In the rows, zero is written as 128.
Rotation paths and how fast each direction turns (deg/step):
Each turn is a multiple of 5 degrees from 10 to 175, or 0.
Each row of a path follows its step; steps can be skipped.
Rotation 1:
step 0: [130 129 125 128 115 134 126 121 127 131 125 127 137 117 131 132 124 122
 124 122 136 122 127 117 130 126 129 129 114 125 127 123 133 130]
step 2: [128 125 134 123 134 138 126 126 122 132 121 128 133 120 133 131 122 129
 122 125 142 118 127 135 127 119 134 126 128 135 133 128 133 126]
step 3: [127 128 132 123 118 139 126 124 127 127 125 129 139 120 137 126 131 119
 125 120 130 122 129 132 125 116 127 126 131 138 131 126 134 128]
step 7: [133 129 138 130 123 130 131 129 117 125 120 130 125 128 133 132 137 120
 135 128 138 129 136 126 125 129 115 125 124 135 129 124 127 126]
step 8: [130 122 143 127 132 116 131 128 117 122 124 126 130 124 130 128 128 127
 127 126 132 124 133 120 125 125 120 124 119 136 133 123 129 127]
step 9: [124 120 138 120 124 123 138 124 125 119 130 125 133 127 133 134 132 133
 132 121 128 116 132 118 132 124 123 126 124 133 126 130 129 123]
step 10: [128 124 138 126 120 131 134 132 119 118 126 131 124 130 132 135 130 130
 136 131 129 116 137 126 132 129 128 124 129 133 126 139 126 124]
step 11: [133 124 143 137 125 125 129 136 121 121 123 131 131 125 131 130 123 126
 124 130 124 118 134 126 123 130 132 123 122 132 125 139 131 132]
step 12: [133 126 138 135 125 128 131 123 128 123 131 128 136 121 135 131 134 127
 129 123 121 123 132 118 131 134 131 127 120 132 117 133 136 135]
step 13: [136 126 136 131 135 132 131 121 121 125 132 132 123 120 133 135 133 130
 136 130 129 125 133 127 140 138 133 126 128 135 120 132 131 131]
Speeds:
[128 128 128 132 124 129 128 128 127 130 130 129 129 129 129 128 128 126
 127 129 126 127 126 126 126 130 130 129 127 124 130 133 126 126] => 60
[125 125 126 128 128 127 129 130 126 126 130 127 126 128 127 128 130 129
 127 128 129 127 128 128 127 129 122 126 124 125 128 125 126 126] => 35
Rotation 2:
step 0: [121 134 125 125 137 130 128 121 121 129 136 134 128 131 123 119 130 135
 133 127 129 128 138 121 141 119 124 128 123 134 119 127 127 132]
step 1: [136 122 140 127 132 120 128 118 130 125 132 132 126 132 135 142 127 123
 124 128 123 121 132 125 130 122 128 134 128 126 118 126 121 121]
step 2: [127 133 131 128 129 133 130 132 128 131 131 139 124 121 129 131 130 124
 130 113 135 126 135 124 119 126 122 140 135 125 135 129 138 126]
step 3: [117 130 138 130 132 133 124 122 129 133 137 129 123 136 126 117 122 130
 139 130 120 119 128 122 130 135 128 132 127 132 129 135 125 130]
step 4: [124 133 134 130 138 125 146 127 133 131 124 132 127 128 134 139 129 120
 123 127 120 128 123 127 134 134 129 129 126 127 132 123 118 129]
step 7: [128 138 125 121 126 129 135 127 137 125 133 134 125 118 136 136 127 122
 123 117 125 123 127 127 131 120 126 141 129 136 133 129 128 129]
step 8: [127 124 129 123 131 129 130 126 116 133 133 135 126 130 120 116 130 129
 131 122 117 119 134 116 134 128 120 132 131 126 129 136 130 126]
step 9: [123 129 146 131 143 125 124 126 132 125 125 133 124 134 124 132 129 120
 125 124 130 126 129 126 131 130 131 129 128 127 128 121 113 125]
step 10: [123 127 130 131 125 135 141 126 131 141 136 138 121 132 130 139 132 131
 126 126 136 133 130 131 127 124 131 137 134 128 132 133 132 127]
step 13: [127 125 124 121 128 124 140 119 126 130 127 138 130 131 130 129 137 130
 128 122 130 125 141 119 136 124 124 134 128 127 121 134 135 133]
Speeds:
[127 127 128 129 126 129 125 128 131 128 130 125 126 128 130 129 133 129
 131 128 129 128 127 129 126 130 127 132 129 131 131 127 130 129] => 90
[125 126 131 132 130 129 131 129 130 131 128 128 128 127 126 127 128 130
 127 129 127 128 129 131 127 129 130 125 127 127 133 129 126 128] => 60
[127 130 128 126 125 128 130 127 129 127 129 133 130 125 127 128 129 128
 125 129 132 128 127 130 130 130 126 128 129 127 131 127 132 126] => 135
Rotation 3:
step 1: [134 130 137 125 124 124 133 129 135 116 136 126 123 120 124 131 124 130
 135 130 126 117 115 130 126 130 138 125 120 125 130 130 135 133]
step 3: [126 125 126 134 125 124 131 116 119 130 124 119 133 124 131 131 118 125
 127 124 124 133 134 132 131 127 129 147 123 124 128 134 132 123]
step 6: [125 128 131 127 134 126 112 127 137 130 132 124 123 137 133 132 120 134
 124 132 133 129 125 132 129 141 135 133 125 121 131 130 134 125]
step 7: [136 131 123 136 124 133 136 135 121 125 121 124 132 125 118 134 125 132
 120 138 124 126 135 120 127 130 130 135 120 134 126 133 124 133]
step 8: [123 129 129 135 129 136 130 119 124 132 132 134 141 121 127 121 124 126
 129 121 125 126 121 138 128 122 134 122 132 130 127 119 136 121]
step 9: [129 124 125 117 123 125 120 119 133 120 119 128 116 122 129 122 138 128
 139 136 128 123 135 126 127 131 126 132 125 128 128 128 134 125]
step 10: [119 127 122 128 138 114 140 132 133 135 130 131 132 135 127 137 121 130
 128 130 124 128 129 127 121 135 127 125 117 125 127 126 126 131]
step 11: [146 130 125 128 126 134 116 123 118 129 134 129 131 132 126 130 118 128
 127 124 134 130 135 132 130 126 138 127 126 131 125 131 125 129]
step 12: [122 133 133 146 131 131 127 130 133 122 117 137 127 120 128 122 129 123
 131 138 127 128 121 130 129 130 131 134 132 129 124 135 127 124]
step 13: [129 132 127 120 125 130 129 131 121 135 132 125 130 124 126 126 127 137
 134 133 117 117 128 127 130 138 120 127 128 121 130 113 136 127]
Speeds:
[131 131 130 130 130 127 125 132 127 129 129 130 125 130 129 127 126 128
 130 129 127 130 127 130 130 131 128 128 129 127 126 129 123 129] => 60
